Which row each row swaps with, under one turn or mirror
The rows were stretched afterwards, more along some directions than others.
J_227: 1.42	-0.13	-0.03	0.30	0.80	0.30	1.79	2.83	0.06	1.95	3.80	0.94	-0.83	-1.20	0.99	-1.43	-0.20	-1.34	0.35	-0.12	-0.36	1.34	-0.02	-0.59	-1.41	-1.27
J_985: 1.82	0.34	-1.73	-0.55	0.03	-0.75	1.53	1.36	1.14	1.72	-0.11	-0.83	0.38	-0.37	0.20	-1.45	0.65	1.62	0.15	0.41	-1.18	0.13	0.30	-1.29	-1.42	-1.82
J_273: 2.86	1.58	-0.77	-0.84	0.69	-0.37	-1.58	3.26	-2.13	1.98	2.14	-0.82	-0.64	1.34	-1.34	-0.24	0.87	-0.45	1.44	1.71	-0.42	1.64	-1.46	0.91	-1.96	-1.02
J_337: -1.01	1.87	-1.15	-0.90	0.96	2.50	-0.22	-0.57	-0.70	2.48	0.07	-0.29	0.16	-1.07	0.03	-2.18	0.12	-0.60	0.06	-0.83	-2.17	-0.36	1.20	-0.18	0.55	-1.08
J_183: 1.70	-0.65	-1.35	-0.71	2.42	-2.11	-0.60	0.99	-0.64	1.72	-0.08	-2.56	-1.30	0.30	-0.19	-1.98	0.91	-1.13	0.52	-1.24	-1.03	1.03	0.67	0.54	-2.82	0.80
J_534: 0.60	-0.36	0.45	-0.65	0.72	0.01	0.45	0.30	-3.15	1.84	1.54	-0.50	-1.27	-0.77	0.57	-0.47	-0.90	-0.55	0.33	0.63	0.78	-1.32	-1.27	0.89	-0.76	-0.57
J_576: -0.76	0.32	0.53	0.63	0.54	0.38	-0.75	-0.64	1.17	0.48	2.25	0.18	0.35	0.76	0.01	-1.30	0.00	-0.99	1.13	-1.02	-2.19	1.53	1.84	0.75	-1.83	-0.82
J_753: 1.67	0.81	-0.20	-0.85	1.94	-1.70	-0.51	0.66	-2.47	1.65	0.23	-1.78	-1.12	0.03	1.02	-2.81	-0.75	-0.77	0.13	0.34	-2.51	-0.61	0.29	0.75	-1.87	-0.52
J_571: 1.76	0.31	-0.57	-0.02	0.74	0.13	1.23	2.73	-0.73	0.73	2.26	-0.88	-1.34	0.91	-0.15	-0.66	1.29	0.50	-0.35	0.16	0.84	1.49	-1.46	-0.41	-2.74	0.55
J_782: 1.47	1.54	-1.13	0.46	0.91	1.34	0.65	3.61	-1.41	2.87	3.32	-0.02	-1.12	-0.87	-0.67	-1.51	0.06	0.57	0.05	2.24	1.02	1.55	-0.72	-1.16	-1.69	-0.28
J_72: 1.56	0.46	0.74	1.14	-0.83	-0.04	2.67	1.98	0.12	0.89	1.19	1.15	0.14	1.37	-0.22	-0.02	1.40	0.55	-1.10	1.88	-0.57	1.75	0.40	-1.29	-2.34	-0.68
J_260: 1.05	1.67	-1.05	0.19	1.12	-0.11	-2.59	-0.86	1.51	0.97	2.34	-1.14	0.26	-0.96	0.03	-2.42	0.94	-0.11	1.89	-1.80	-2.20	2.36	2.00	0.41	-2.24	0.59
J_186: 1.35	0.64	1.56	-1.02	1.04	0.15	-0.88	-0.32	-3.00	1.85	1.83	-0.48	0.17	-0.04	-1.89	-0.84	0.98	-1.38	0.86	-0.61	-0.51	-0.82	1.17	0.67	-2.87	-0.40
J_240: 1.02	-0.10	-0.61	0.29	0.43	-0.55	-1.22	-0.11	1.82	0.24	2.51	-1.20	-0.41	-1.30	-0.25	-0.71	1.83	0.41	1.82	-1.85	-0.52	1.93	1.13	0.05	-2.94	1.09
J_299: 1.59	0.54	-1.07	-2.27	2.02	-1.08	-1.11	1.61	-2.47	2.73	0.53	-1.41	-1.00	1.20	0.52	-1.63	1.21	-0.46	-0.48	1.00	-1.84	0.52	0.77	0.64	-1.96	-1.05
J_844: -0.49	1.31	0.27	0.63	0.31	0.30	0.02	-0.55	0.48	1.40	1.02	-0.97	-0.52	-0.10	1.96	-1.74	-0.58	-0.48	0.64	-0.46	-2.16	1.79	2.54	0.22	-1.60	0.18
J_713: 1.05	0.40	-0.19	0.07	-0.92	-1.39	0.87	-0.34	0.70	1.42	-1.10	-2.28	0.71	-0.20	0.33	-1.01	0.32	1.50	-1.06	1.65	0.05	0.27	0.86	-1.86	-0.54	-0.62
J_740: 1.35	1.02	-0.64	-0.11	2.44	-1.80	0.41	0.76	-0.86	0.52	-0.18	-0.30	-1.40	0.49	-0.63	-1.34	-0.44	-0.43	2.00	-0.55	-1.57	0.55	0.44	2.73	-2.76	-1.08
J_110: 1.37	1.11	-0.70	1.20	-0.57	-1.04	-1.15	0.20	-0.52	1.48	0.33	-0.61	0.25	-0.20	-0.95	-0.23	0.58	1.93	1.02	2.09	0.07	0.61	-0.64	-0.38	-2.56	0.10
J_583: 2.27	1.67	-1.73	0.63	1.36	-1.31	0.21	2.41	0.67	0.07	0.44	-0.13	0.53	-0.78	0.49	-1.37	0.35	0.52	-0.23	-1.05	-1.05	1.59	-0.40	-1.37	-2.56	0.21
J_289: 1.76	0.16	1.10	-1.24	1.22	-2.12	3.48	-0.01	-0.30	1.91	0.43	-1.93	-0.30	1.48	0.77	-2.11	0.60	-1.17	-0.98	-0.46	-1.86	-0.28	2.11	0.04	-1.35	-0.76
J_315: 2.25	0.79	-2.05	-0.11	0.32	-1.65	-1.53	2.27	-0.71	2.82	1.89	-1.97	-0.08	0.03	1.01	-1.33	1.38	0.51	0.62	2.25	-0.71	1.77	-1.50	-0.34	-1.76	0.08
J_764: 1.18	1.13	-0.74	-0.04	2.00	-1.21	-2.00	-0.33	-0.81	1.20	1.79	-1.69	-1.62	0.46	1.08	-2.64	-0.08	-1.61	1.37	-0.89	-2.86	1.88	0.98	2.12	-2.22	-0.08
J_368: 2.03	-0.66	-0.36	0.47	1.23	-1.12	-1.16	0.22	0.68	0.04	1.22	-1.10	0.57	-0.31	1.11	-1.91	-0.59	-2.44	0.81	-2.42	-1.01	1.54	0.15	0.39	-3.03	-0.76
J_623: 2.90	-0.02	-0.16	-1.17	-0.47	-1.31	0.73	1.92	-2.19	2.26	0.13	-1.04	-0.26	0.94	-0.68	-0.44	1.23	1.09	-0.35	1.27	0.28	0.87	-1.33	-0.52	-2.28	-1.78
J_300: -0.74	1.72	-1.90	-1.16	0.87	2.10	-0.14	0.93	0.43	1.15	1.80	-0.40	0.29	1.49	-0.14	-1.15	0.32	0.16	1.50	-0.20	-1.36	0.52	1.44	-0.14	-1.73	-0.18
J_827: 3.21	1.28	-0.09	-0.58	1.11	-3.06	-0.97	-0.18	-0.45	1.38	2.80	-2.01	-0.85	-1.29	0.85	-2.90	1.01	-0.57	2.13	0.60	-1.58	1.39	1.09	1.66	-2.47	0.22
J_443: 4.42	0.42	-0.26	-0.25	0.67	-0.98	-2.29	0.80	-0.51	0.59	2.15	-1.77	-0.03	0.62	0.17	-1.87	0.55	-1.54	1.01	-1.94	-0.65	2.22	-1.85	-0.54	-3.34	0.41
J_109: 1.73	0.64	-0.34	-2.00	0.59	-1.17	-0.54	-1.09	0.57	-0.94	-0.53	-2.05	-0.45	0.46	-0.41	-1.85	-0.57	-0.98	1.03	-2.20	-2.05	-0.71	0.95	0.76	-0.76	-0.32
J_567: 1.17	0.69	0.16	-0.16	0.24	0.16	3.68	1.71	-0.31	1.41	1.24	0.18	-1.49	0.80	1.37	-0.25	-0.96	0.08	-0.16	2.88	0.71	-0.26	1.27	0.39	-1.73	-1.35
J_203: 1.76	1.28	2.17	0.01	-0.72	-0.16	1.07	-1.62	-0.99	2.82	2.54	-1.75	-0.12	0.21	-1.06	-2.07	1.32	-0.57	0.40	0.63	-1.55	-0.82	-0.35	0.10	-0.59	0.04
J_566: 0.29	0.41	-0.23	1.48	-0.80	-1.47	0.60	-1.19	1.91	1.21	-1.08	-2.18	-0.91	-0.52	-0.13	-0.75	-0.76	1.20	-0.70	0.18	-1.33	1.32	0.80	-0.78	-0.39	-0.07
J_246: 0.81	-0.57	-1.14	-1.46	1.49	-1.92	-0.04	0.27	-1.61	2.46	-1.80	-1.61	-0.90	1.07	-0.69	-0.66	0.08	-0.86	0.52	-0.07	-0.69	0.17	0.72	1.11	-1.50	-1.08
J_176: 1.28	1.97	-2.37	-0.29	1.07	1.44	-2.31	0.37	1.26	-0.21	2.03	-1.54	-0.92	-0.08	0.32	-2.74	-0.47	0.99	2.08	0.26	-1.63	1.48	-0.42	0.30	-0.24	-0.10
J_419: 4.18	0.75	0.85	-0.47	0.01	-2.04	-0.19	0.37	-0.58	0.47	1.47	-0.50	0.69	-0.46	-1.19	-1.32	1.26	-0.48	-0.13	-0.60	-0.09	0.56	-1.67	-0.20	-1.60	-0.65
J_749: 3.02	-0.13	-0.85	-0.73	2.06	-1.80	0.75	1.94	-0.27	1.26	1.20	-0.37	-0.67	0.95	-0.70	-1.63	-0.20	-0.38	0.65	-0.71	-0.29	0.40	0.04	-0.16	-2.20	-0.98
J_489: 1.48	2.14	0.34	-0.80	1.90	-0.94	1.12	1.79	-2.13	1.55	0.93	0.51	-0.71	1.05	0.94	-2.25	-0.23	0.29	-0.95	1.38	-1.14	1.11	2.02	-0.62	-1.38	-2.40
J_536: 1.79	2.33	0.80	-0.12	-0.56	-0.20	-0.96	-1.56	1.11	-0.34	0.45	-2.73	0.25	0.96	-0.50	-1.08	0.26	0.37	1.44	-0.79	-1.88	-0.38	1.09	-0.59	-1.82	1.58
J_263: 1.76	0.98	-0.54	-0.96	2.10	-0.94	2.72	2.39	-1.56	3.27	2.04	-0.78	-0.96	-0.76	1.18	-1.79	-0.67	0.00	-0.32	1.99	0.00	-0.77	0.18	-0.13	-0.98	-1.68
J_913: -0.21	1.15	-0.20	-0.10	0.84	0.53	-0.74	-1.07	1.73	-1.55	0.74	-0.52	-0.08	-0.23	0.49	-1.96	-0.64	0.25	1.96	-0.51	-2.47	0.10	0.82	1.66	0.00	-1.57
J_800: -0.48	-0.42	-1.12	-0.29	0.45	-1.11	-0.16	-1.28	0.48	-0.15	-1.45	-1.38	-0.53	-0.07	-0.55	-0.67	-0.14	1.59	1.18	0.05	-0.43	0.07	2.81	0.91	-1.86	-0.67
J_308: 1.83	2.53	-0.14	-1.16	0.82	-1.70	-0.17	0.08	-0.97	2.25	0.17	-2.55	-0.07	0.69	0.15	-2.80	-0.43	-0.60	0.90	0.73	-2.89	-0.73	0.92	0.25	-2.32	-0.83
J_605: 0.87	-0.43	-1.46	-1.45	1.58	-0.40	-1.37	0.52	-0.06	0.65	0.85	-0.89	0.45	0.69	0.75	-2.36	-0.65	-1.47	0.87	-1.84	0.49	1.49	0.18	0.82	-1.76	-0.77
J_699: 0.13	0.71	1.14	-1.20	-0.98	1.50	-0.77	-0.18	0.30	1.90	3.33	-1.21	-0.15	1.18	-0.72	0.10	1.45	-0.27	2.07	0.86	-1.72	0.19	1.36	0.95	-2.25	-0.71
J_918: 1.90	-0.05	-0.36	-0.18	-0.81	-3.81	0.91	0.15	1.81	0.63	0.29	-1.78	-0.10	-0.56	0.45	-1.21	-0.52	-0.62	1.82	-0.23	-0.51	0.80	0.40	0.09	-2.66	-1.09
J_868: 2.01	2.10	0.49	0.61	-0.37	-0.72	1.23	0.83	0.32	1.80	1.91	-0.76	0.78	-0.70	0.07	-1.73	1.69	0.95	-0.67	2.07	0.23	1.21	0.13	-1.98	-1.39	0.24
J_178: 2.52	1.36	0.41	-0.07	-0.05	-0.17	1.16	1.53	0.23	1.59	3.71	-1.33	-0.98	-0.14	0.48	-0.36	1.38	-0.04	1.48	1.67	-0.02	0.68	1.20	-0.19	-3.38	1.96
J_141: -1.20	-0.54	-0.18	-1.00	0.05	1.38	-0.76	0.80	0.18	0.65	1.66	-0.58	1.46	1.29	-0.64	-0.41	0.18	-0.59	0.77	-1.38	-0.47	0.45	1.11	-0.77	-1.93	-0.95
J_239: 2.21	1.53	1.59	0.59	0.36	-0.14	2.00	0.75	-2.10	2.48	2.83	0.01	-1.59	-0.69	0.23	-1.50	0.53	-1.44	-0.29	2.43	-0.74	0.43	-0.44	1.21	-1.54	-0.98
J_165: 2.06	0.92	0.04	-0.62	1.44	-1.24	0.55	2.73	-2.67	2.79	1.65	-0.49	0.40	0.43	-0.67	-1.21	2.28	-0.19	-0.76	1.79	-0.66	1.07	-0.08	-0.87	-2.72	-0.63
J_845: -0.67	0.76	-1.58	-0.96	0.92	-0.14	-0.08	2.31	-1.09	1.70	-0.40	-0.22	-1.19	0.61	0.32	-0.51	-1.39	-1.49	0.74	0.69	0.19	1.13	0.16	1.39	-1.16	-1.81
J_761: 0.93	1.43	-0.38	-1.53	-0.15	-0.89	-0.09	1.60	-1.69	2.29	0.97	-1.61	0.63	0.32	-1.30	-0.48	2.23	-0.28	1.46	0.44	-0.43	0.28	-1.04	0.47	-2.95	-0.46
J_252: 3.57	2.71	-0.77	0.57	0.26	-0.08	3.20	2.06	-0.81	1.17	1.10	-0.86	-0.43	0.16	-0.19	-1.36	0.71	0.38	0.03	1.72	-0.42	0.46	1.68	-1.48	-3.41	0.61
J_18: 1.08	0.59	0.09	-0.64	1.31	-1.52	1.13	-1.42	0.48	0.06	-1.04	-1.99	-0.20	0.35	-0.28	-1.52	-0.64	-0.30	1.03	-1.58	-1.88	-1.31	1.09	0.91	-1.27	-0.20
J_600: 0.39	2.59	0.92	1.05	0.38	0.07	2.31	0.77	1.81	1.24	1.74	-0.07	-0.40	0.96	-0.45	-1.17	0.53	0.24	-0.49	1.37	-2.76	1.63	2.90	-0.48	-1.58	-0.37
J_531: 1.01	1.80	-0.27	-0.86	-0.15	1.32	-0.70	-0.83	0.30	0.52	-0.53	-1.34	0.08	-0.11	0.18	-1.40	-0.29	0.19	-1.14	-0.38	-1.47	0.00	1.93	-1.38	-0.66	0.09
J_990: 1.24	1.15	-0.56	-0.85	1.01	-0.03	1.20	1.84	-0.32	0.22	2.52	1.05	-0.70	0.16	1.97	-1.44	-1.40	-0.97	1.34	0.43	-0.99	0.16	0.13	1.50	-0.45	-2.13
J_390: 0.40	0.46	-1.58	0.39	0.33	0.53	0.51	0.39	1.73	-0.53	1.16	-0.05	-0.75	-1.81	0.48	-1.23	-0.78	1.01	-0.14	0.05	0.02	1.20	0.17	0.13	0.91	-0.66
J_705: 2.41	1.56	0.00	-1.54	-0.49	-1.20	0.54	1.46	-0.65	1.68	0.44	-1.07	-0.20	0.16	-0.51	-0.31	1.36	1.59	0.35	1.59	-1.02	-0.08	-0.57	-0.50	-1.01	-1.08
J_575: 1.91	0.11	-1.77	0.00	1.03	0.08	0.96	3.31	-0.74	3.16	3.57	-0.36	-1.26	-0.93	1.26	-1.69	0.43	-1.19	-0.14	0.93	0.48	1.84	-0.14	-0.61	-2.44	0.18
J_52: 1.01	0.53	-1.53	-1.07	0.44	-0.67	0.91	1.82	-0.23	1.95	0.58	-1.37	-0.64	1.76	0.56	-0.58	-0.43	1.30	0.52	1.98	0.05	0.92	1.25	0.33	-2.18	-1.14
J_674: 0.56	2.43	0.42	0.82	0.01	-0.46	-0.50	-1.66	0.49	0.37	0.20	-1.21	-0.43	0.09	0.89	-1.50	-0.37	1.14	-0.02	-0.36	-2.04	1.28	1.95	0.41	-2.28	1.12
J_108: 1.66	2.55	0.28	-1.37	1.35	-1.81	-1.89	-0.43	-2.18	1.33	0.88	-2.22	-0.16	0.06	-0.07	-2.69	-0.87	-0.72	1.09	0.16	-2.34	-0.34	0.85	1.20	-0.87	0.18
J_84: -0.27	0.71	0.77	-0.40	-0.58	1.09	1.07	0.39	0.14	2.20	3.29	-0.74	-0.01	0.51	-1.45	-0.19	1.63	0.14	1.31	1.03	-0.17	-0.18	0.57	-0.43	-2.63	0.37
J_363: 2.44	1.58	1.20	0.27	-0.14	0.29	1.88	1.86	-1.16	1.35	2.75	-0.25	-2.12	-0.01	1.26	0.05	-0.25	-0.65	-0.24	1.79	0.12	-0.14	-2.06	0.32	-1.36	0.54
J_621: 2.22	1.01	-0.36	-0.73	0.30	-1.01	2.37	1.30	-1.59	1.75	-0.03	-0.51	-1.51	-0.28	1.08	-1.06	-0.84	-1.17	-1.07	2.29	-0.44	0.13	-0.32	0.85	-0.29	-1.98
J_638: 1.86	-0.06	-1.20	-2.34	0.88	-0.32	-1.53	0.11	-0.69	0.70	0.29	-1.56	-0.49	0.69	-1.10	-1.29	0.37	-1.50	1.57	-1.02	-1.38	-0.82	0.48	1.25	-1.09	-1.18
J_321: 0.98	2.13	-0.83	-1.38	0.79	-0.06	-2.08	0.91	-0.21	-0.39	0.78	-0.72	0.11	-0.16	-1.83	-0.85	0.37	0.07	1.80	-0.34	-1.84	1.09	-0.93	1.52	-1.33	-0.79
J_719: 0.49	1.46	0.58	1.20	-0.55	0.61	-0.76	-0.58	0.71	1.97	2.59	-0.99	0.06	-0.60	1.95	-1.12	-0.40	1.10	1.47	1.03	-1.56	1.09	2.13	-0.18	-2.89	0.21
J_878: 2.45	1.21	-0.53	-1.10	2.30	-2.62	0.05	1.64	-1.22	0.56	0.14	-0.69	-0.90	1.62	-0.45	-1.18	-0.25	-1.47	1.48	-1.20	-1.12	0.95	-0.02	1.07	-3.14	-0.21
J_106: 2.37	2.01	1.21	-0.61	1.88	0.08	0.64	3.03	-3.29	2.10	2.98	0.07	-0.79	1.20	-1.59	-1.08	1.81	-0.76	-0.47	0.67	-0.85	1.08	-0.88	-0.12	-2.95	0.69
J_864: 0.58	-0.01	-0.57	0.04	0.22	1.69	1.00	1.24	0.95	0.64	3.09	0.34	-0.20	0.11	-0.78	-0.21	1.49	1.15	0.73	-0.69	-1.04	1.14	0.55	-0.73	-1.81	-0.07

Swapped with J_52: J_106
Swapped with J_674: J_108
Swapped with J_183: J_699
Swapped with J_443: J_176
Swapped with J_638: J_240
Swapped with J_18: J_576
Swapped with J_419: J_390
Swapped with J_913: J_368
Swapped with J_990: J_583
Swapped with J_489: J_252
Swapped with J_534: J_110
Swapped with J_263: J_72
Swapped with J_705: J_575
Swapped with J_337: J_918
Swapped with J_567: J_165
Swapped with J_536: J_764
Swapped with J_621: J_868
Swapped with J_315: J_363

